128 stands for zero in the data rows.
Here are some points, each followed by its number:
[134 131 154  99 200 203 207 170  88 119  81 159 134 136  92 115 110 209
 146 137 189 186] 0
[148 166  57 156 102  83  77 131 190 153 150 179 194 211 130 193 153  90
 128  68 116 126] 1
[144  90 101 120 112 118 139 111 114 138 100 115  86 135 173 122 129  90
  67 127  89  87] 2
[160 172 193  60  92 146 135 112  67 164  80 124 112  63 199  75 174 101
 118 210 158 155] 3
[171 131  71 154  97  89 116 169 165 170 136 179 125 186 143 195 153  82
  82  76 115 134] 4
[135 146 166 110 110 144 128 101 102 137 111 110 108  80 169  95 146 108
 111 185 136 134] 5
[152 140 114 124  79  77  92 152 147 161 147 145 130 136 147 156 154  85
 122 107 117 124] 6
[124 172  48 166 121  93  72 104 205 131 156 173 225 229 110 188 141 113
 153  62 110 118] 7
[161 168 185  56  90 145 137 101  65 165  70 121 112  67 207  73 173  97
 110 213 150 145] 8
[ 58  44 159 145 152 127 132  97 112  60 165  34  70  64  87  75  63 158
 147 140  84  63] 9
[159 146 105 135  73  58  86 185 164 172 168 163 138 151 127 181 157  87
 139  79 125 139] 10
[156 173 192  65  94 145 134 117  74 161  86 124 112  62 191  79 172 108
 121 209 160 157] 11
[145 123 133  69 216 208 229 194  75 126  46 184 146 171  90 120 110 224
 147 109 194 193] 12
[148 168 194  80 109 152 138 126  81 151  98 123 119  65 168  85 161 124
 133 202 167 164] 13
[145 111 122 106 105 127 135 101 103 145  94 115  91 116 185 110 142  89
  75 153 103  99] 14
[154 145 180  70 152 180 186 162  66 147  72 148 114  94 142  95 142 163
 132 175 186 183] 15
[145  92  88 133 101  93 120 134 137 146 124 131  96 152 155 152 131  82
  79  97  89  94] 16
[ 38 109 100 235 216 164 108  67 201  30 200  88 187 162  17 139  51 205
 188  92 112 103] 17
[144 101 110 111 106 121 135 106 109 141  96 117  89 127 178 118 137  87
  71 141  97  96] 18
[145 122 131 106  97 124 126 100 105 147 100 112  95 108 185 107 149  83
  82 161 108 106] 19
[ 53  64  85 205 197 159 129  51 165  42 159  70 128 153  73 119  54 166
 126 106  74  60] 20
[ 89 178 172 168 147 134  92 122 162  95 195 118 183  98  63 125 116 171
 213 140 164 162] 21
[ 61  26  83 172 167 128 128  55 140  55 144  47  86 137 104 105  55 135
  99 102  42  21] 22
[170 137  72 151  94  84 108 168 168 172 141 177 134 183 145 196 156  80
  92  76 116 133] 23
[109 169  59 168 126  91  64 103 204 119 172 162 231 213  95 179 130 126
 176  63 112 116] 24
[140 169  54 158 107  85  77 122 196 147 149 177 204 218 127 192 150  95
 136  65 113 124] 25
[ 91 174 182 159 152 145 108 129 150  96 185 115 174  88  63 118 112 183
 214 151 174 174] 26
[167 136  91 148  86  72 105 191 166 173 157 174 126 166 129 194 153  88
 113  71 125 145] 27
[110 114 172 121 181 185 180 143  95 100 111 115 108  96  94  98 100 188
 146 155 163 154] 28
[105 167  69 168 124  88  64 106 201 116 176 152 223 200  91 173 131 127
 178  67 112 117] 29
[ 41  99  97 227 211 163 115  64 193  32 189  86 176 161  33 135  54 195
 175  95 102  93] 30
[ 60  33  81 179 172 137 130  51 146  50 148  51  95 140 100 106  53 142
 101 102  50  30] 31
[144 103 113 111 104 121 131 104 111 143  99 117  91 125 179 119 138  85
  71 139  96  95] 32
[171 106  66 161 113 102 137 170 159 167 124 171 100 192 148 197 141  84
  58  73 108 124] 33
[124 127 165 112 190 197 196 156  92 111  96 139 126 115  93 108 105 200
 146 147 179 177] 34
[152 171 195  74  99 148 137 120  77 155  92 125 114  64 180  81 167 113
 129 205 163 162] 35
[145 138 150 100  98 131 124  95  97 148 100 112 100  94 188  98 153  90
  93 179 120 116] 36
[152 151 184  76 146 178 180 153  69 144  77 143 114  90 144  93 145 158
 132 178 182 180] 37
[159 125 153  55 184 192 223 203  60 144  45 177 123 141 113 112 127 198
 136 127 191 191] 38
[153 147 115 124  71  67  85 163 153 165 158 151 138 138 140 163 159  86
 137  99 121 133] 39
[171  98  60 162 114 107 142 170 157 163 123 170  95 191 146 196 136  86
  53  73 106 122] 40
[144  99  96 128  99 101 119 122 129 146 119 127  98 144 165 140 137  83
  79 112  91  92] 41
[ 99 169 102 168 123  94  68 109 191 108 188 137 209 164  84 157 125 135
 190  92 125 126] 42
[ 48  90  93 221 204 160 121  58 182  37 180  81 160 159  47 130  53 185
 156 100  93  82] 43
[ 96 173 187 149 156 154 117 136 139 100 173 118 166  84  68 111 114 185
 207 156 180 178] 44
[131 167 192 106 133 160 142 136  97 134 117 127 130  73 130  96 143 150
 154 183 174 174] 45
[148 120 129  63 218 208 235 200  72 128  41 189 150 179  90 123 109 229
 146 102 195 189] 46
[103 168 188 142 155 157 128 140 131 105 164 119 158  85  76 109 117 181
 200 160 182 179] 47
[ 90  94 172 136 170 167 160 120 102  85 135  81  93  77  91  84  88 177
 146 157 136 126] 48
[104 167  80 169 121  88  64 107 199 115 180 147 219 188  90 170 129 126
 181  74 115 119] 49
[171 120  77 153 100  88 123 181 163 169 141 174 111 180 137 199 146  86
  84  73 117 135] 50
[ 56  52  84 197 189 151 130  51 156  44 149  62 114 149  84 113  54 157
 114 106  63  47] 51
[158 140 171  64 167 185 203 176  63 145  61 160 116 114 132 102 134 180
 132 153 189 186] 52
[150 129 141  92  98 130 132  98  93 149  87 115  99  99 192  96 154  89
  86 175 114 113] 53
[ 78  76 173 139 165 154 152 109 104  74 145  64  84  67  89  81  79 172
 150 155 119 103] 54
[171 121  68 158 101  93 123 170 163 170 134 177 117 188 146 198 148  82
  74  75 113 129] 55
Which five points above are nearest to each new point by angle? Their numbers follow each, nearest first.
[122 166 189 120 145 162 140 140 108 122 133 125 140  80 107 101 130 167
 172 174 178 177] 45 47 44 26 37
[161 144 101 139  73  60  89 190 168 171 171 167 136 156 123 188 157  87
 136  74 126 143] 10 27 39 6 23
[ 97 173 114 170 126 100  68 109 190 105 191 133 205 151  81 152 123 139
 194 102 130 132] 42 49 29 24 21
[127 167 192 110 139 160 141 137 102 126 126 125 135  78 119 100 137 157
 164 179 175 176] 45 47 37 13 15
[141 168 193  89 116 153 140 129  86 144 105 126 121  68 156  88 157 132
 141 195 169 168] 13 35 45 11 3
[137 129 152  96 205 205 212 176  88 120  69 166 140 143  90 117 108 213
 147 130 191 189] 0 12 46 34 38
[151 133 110 125  82  80  99 146 145 161 143 144 124 138 150 154 152  85
 117 105 112 122] 6 39 10 27 23
[150 125 105 127  84  84 102 144 142 156 139 140 118 141 153 153 149  82
 107 107 108 116] 6 39 23 10 16
[139 169 195  97 123 157 141 132  92 140 112 126 124  70 142  92 147 142
 147 188 173 170] 45 13 35 37 11
[ 72  13  86 140 127  86 113  81 134  75 150  46  70 129 117 105  69 113
 105  84  29  11] 22 31 51 9 20
[ 72  12  79 146 131  89 115  77 134  73 146  47  70 135 119 108  67 115
  97  83  27   8] 22 31 51 9 20
[165 141  94 144  82  68 100 191 166 174 163 172 131 162 126 192 156  87
 123  72 127 145] 27 10 23 39 50
[160 122 146  55 194 196 229 205  65 141  43 182 128 155 108 115 123 206
 136 117 192 191] 38 12 46 0 52
[ 87 178 163 173 142 126  84 121 169  95 198 118 189 107  64 132 117 166
 215 135 159 157] 21 26 44 47 42
[ 53  24 138 144 139 104 117  82 117  55 169  24  62  74  92  78  56 144
 141 119  57  35] 9 22 31 54 51
[115 165 187 127 150 163 139 139 113 115 139 126 146  84  97 103 127 172
 180 169 178 178] 47 44 45 26 28
[158 161  63 153  92  80  85 142 183 164 148 179 176 200 138 195 161  86
 120  72 116 131] 1 25 23 4 27
[168 130  86 150  89  77 111 191 164 173 153 174 123 172 130 196 152  87
 104  71 123 142] 27 50 23 4 55
[139  77  89 127 118 118 142 113 118 134 102 119  79 148 164 134 122  92
  61 113  83  79] 2 41 18 32 16
[154 150 113 125  71  65  87 167 155 165 163 153 139 139 136 166 160  85
 140  95 124 135] 39 10 6 27 23
[ 96 173 126 169 125 105  69 111 184 105 193 128 199 140  79 146 126 142
 198 109 134 138] 42 49 29 21 24
[135 137 148 113 103 132 122  93 108 139 110 109 105  95 175 102 147  95
 100 174 121 115] 36 53 19 5 8
[140 124 128 117  99 118 119  97 114 142 109 112 105 113 177 113 144  86
  91 154 105 105] 19 14 32 53 36
[145 103  91 131  96  89 115 139 140 151 131 135 104 151 153 153 139  83
  91  99  94 100] 16 41 33 40 55
[142 140 158  98  98 135 126  95  94 148  98 111 103  84 185  93 153  93
  97 187 126 124] 36 53 5 8 3
[110 167 191 133 151 161 135 141 122 109 150 123 150  83  87 107 124 177
 187 166 180 177] 47 44 26 45 21
[140  82  93 122 114 118 140 112 117 135 101 115  81 142 168 130 125  88
  63 117  86  82] 2 18 32 41 16
[143 105 101 124  97 107 118 111 126 143 114 121  99 136 170 131 139  81
  82 126  93  93] 41 2 32 18 16
[ 52  30 151 145 146 116 125  89 115  54 170  25  64  66  86  73  58 153
 148 129  71  46] 9 54 22 31 51
[ 89 177 151 173 137 119  80 115 173  98 198 118 193 116  67 137 119 160
 212 127 151 150] 21 26 42 44 47
[136 149 172 111 115 149 131 102  97 137 110 111 111  79 163  94 144 114
 117 188 140 139] 5 35 11 3 8
